In the rows, 128 means zero.
One hidden turn or mirror swaps the rows below in pairs. Which row is each named row swapped with?
The rows were stretched afterwards, more along some directions than others.
q506: [134 158 137 122 124 137 115 138  92 122 114  96 181 155 112 150 132 129
 112 143 162 150]
q342: [114 162  89 123  96 133  92 110 100 142 142  96 123 170 140 142  88 168
 121 131 154 184]
q515: [121 125 139 160 136 102 126 135 110 162 105  88 124 137 148 146 154 153
 121 126 174 147]
q395: [122 156 134 119 144 139  87 127 131 131 145  72 153 192 135 125 155 135
 114 122 150 119]
q720: [ 99 160 117 147 123 107 113  96 125 161 133 107 134 184 153 140 159 148
 100 101 123 175]
q694: [138 142  81 120 113 126 112 119 111 137 127  98 116 160 150 144  97 169
 117 121 153 177]
q464: [137 126  75 140 129 143  97 105 105 140 134 133 130 158 148 128 131 145
 114 146 135 168]
q321: [145 152 128 125 118 149 114 140 100 115 114  95 177 142 106 158 130 115
 116 155 147 156]
q173: [111 167 117 150 121 119 125 108 121 181 124 112 125 152 176 137 133 151
  95 132 135 140]
q667: [132 135  95 144 140 101 145 143 119 146 117 116 161 116 124 148 179 113
 141 117 118 139]
q99: [152 134  77 144 138 115 115 115 106 139 117 144 129 141 168 125 136 145
 107 143 132 161]
q51: [123 141  97 130 137 104 134 141 108 143 132 109 181 124 130 144 167 124
 131 110 113 153]
q111: [120 184  95 128 131 120 130 131  81 149 104 123 161 117 124 140 144 147
 128 169 115 133]
q295: [122 167 130 112 148 147  84 120 125 138 143  65 156 191 133 129 146 134
 114 128 144 118]
q871: [153 121  70 136 140 125 103 117 106 138 121 137 124 152 164 137 134 138
 104 130 143 173]
q860: [111 143  91 145 134  92 140 138 119 143 124 121 159 124 139 144 167 124
 146 110 119 155]
q65: [126 141  86 112 110 122  95 122 113 132 129  95 118 172 150 147  90 170
 118 111 159 170]
q282: [149 111  93 142 152 130 106 121 120 142 113 137 121 143 162 138 136 146
 106 137 151 166]
q700: [105 167 133 149 123 106 101 105 126 170 130 103 140 168 148 162 169 151
 103 120 121 170]
q184: [120 162 113 154 125 120 122 108 132 174 112 115 125 148 172 148 147 139
 106 138 132 127]
q479: [121 184  93 133 130 125 123 129  97 131  96 124 153 126 121 133 141 132
 140 174 115 112]
q343: [132 150 125 129 115 141 110 135 105 105 119  98 172 152 101 160 135 123
 116 143 152 155]
q777: [120 146 109 128 133  98 144 144 103 156 130 103 175 117 139 135 168 129
 126 106 125 150]
q780: [163 114  73 136 137 123 106 115 105 123 114 143 125 152 159 136 131 131
 110 135 142 169]
q418: [118 193 105 131 127 128 118 126  92 142 100 115 151 123 136 138 137 152
 134 174 124 124]
q880: [155 112  86 138 155 136 109 120 119 129 116 133 114 148 161 141 147 138
 115 136 153 148]
q528: [124 149 138 135 115 127 115 131 100 118 112 101 173 162 109 147 139 129
 117 143 148 141]
q859: [127 138 104 132 136  96 146 158 108 140 114 110 161 119 138 139 170 122
 132 110 128 157]
q776: [105 155 127 134 120 114 108 109 128 159 140 100 148 174 148 159 162 152
 100 113 115 170]
q120: [150 121  70 139 133 130 102 107 110 125 131 136 126 162 165 133 142 139
 111 135 144 162]
q55: [105 170 109 152 127 134 115  98 128 164 114 120 123 156 168 135 129 150
 109 139 139 123]
q738: [120 117 134 153 148 105 119 141 114 158 104  95 116 133 161 157 161 153
 114 134 171 146]
q559: [121 189 101 133 133 120 120 122  92 153  97 115 166 122 125 143 145 150
 134 165 115 126]
q659: [ 99 164 131 119 129 137  78 120 111 135 154  75 143 186 118 143 143 128
 128 122 141 116]
q310: [ 99 174 123 134 111 115 114 109 121 164 138  95 160 186 148 148 155 145
 103 114 119 171]
q260: [111 166  86 133 140 109 130 136 106 129 126 106 174 138 133 135 154 123
 152 130 107 152]
q410: [116 147  91 122 118 133  96 119 115 140 140  86 117 157 160 153 109 177
 118 122 160 164]
q157: [119 166 148 128 137 147  86 139 117 148 146  71 143 183 131 138 149 137
 117 134 152 123]
q972: [106 178 125 154 129 123 111 105 131 161 107 109 127 155 173 139 126 153
 105 136 143 124]
q957: [135 136 147 136 114 139 105 147  93 122 118 110 164 137 106 162 139 111
 122 154 146 153]
q292: [118 157  73 123 107 123 105 107 110 137 144  94 113 160 144 144 103 161
 126 128 146 170]
q466: [122 146 124 137 114 142 116 121 104 117 133 114 167 147  98 164 142 110
 122 148 143 148]
q243: [133 149  89 137 141  99 144 145 124 128 112 118 170 123 140 136 156 117
 140 112 116 151]
q494: [135 163 117 140 115 151 112 134  84 114 124 108 164 145  88 164 144 109
 126 165 139 149]
q10: [105 168 160 110 142 136  81 136 121 144 151  68 157 179 129 140 153 149
 120 133 152 120]
q886: [103 162 135 117 131 120  89 136 116 134 139  77 158 192 136 131 157 132
 116 122 149 110]
q726: [ 90 147  98 146 108 109  92 117  95 167 142 105 120 182 126 130 165 123
 123 142 139 145]
q57: [132 152 108 129 152 109 143 144 112 140 113 104 183 134 134 140 181 128
 131 120 119 139]
q88: [117 181  85 135 111 116 132 131  80 139 101 127 154 120 119 138 139 132
 138 171 102 130]
q990: [115 144  92 114 109 134  91 121 114 131 133  94 127 175 146 147  93 186
 119 117 163 171]
q862: [ 96 158 117 143 134 123 110 108 140 148 130 103 135 188 156 150 150 146
 118 119 118 160]
q280: [ 86 152  85 144 101 111  98 105  91 170 153 100 127 182 124 116 134 132
 131 142 130 155]
q633: [ 99 149  86 143 101 113 103 132  78 167 136 101 132 175 109 128 145 128
 132 153 130 153]
q925: [114 152  78 124 112 119 111 117 117 135 124 109 115 158 150 151 100 174
 113 119 149 161]
q810: [127 128 125 168 142 101 121 132 106 168 113  88 115 147 165 150 165 145
 109 130 164 148]
q643: [109 169 113 140 136 111 111 100 142 140 118 111 137 181 153 152 157 150
 109 113 114 161]
q771: [ 98 157 134 133 117 114 111 106 117 169 135 109 146 173 147 153 164 153
  91 114 122 173]
q366: [121 165 137 110 129 140  96 128 114 139 142  76 153 200 131 129 149 132
 111 134 153 122]
q231: [103 166 122 156 135 113 112 110 125 176 111 110 125 153 184 135 137 157
  99 122 135 127]
q663: [ 96 158 121 149 132 104 110  98 137 158 128 114 128 178 156 154 169 157
 115 114 118 166]

q494 swaps with q157
q173 swaps with q111
q310 swaps with q57
q559 swaps with q184
q260 swaps with q862
q663 swaps with q860
q886 swaps with q528

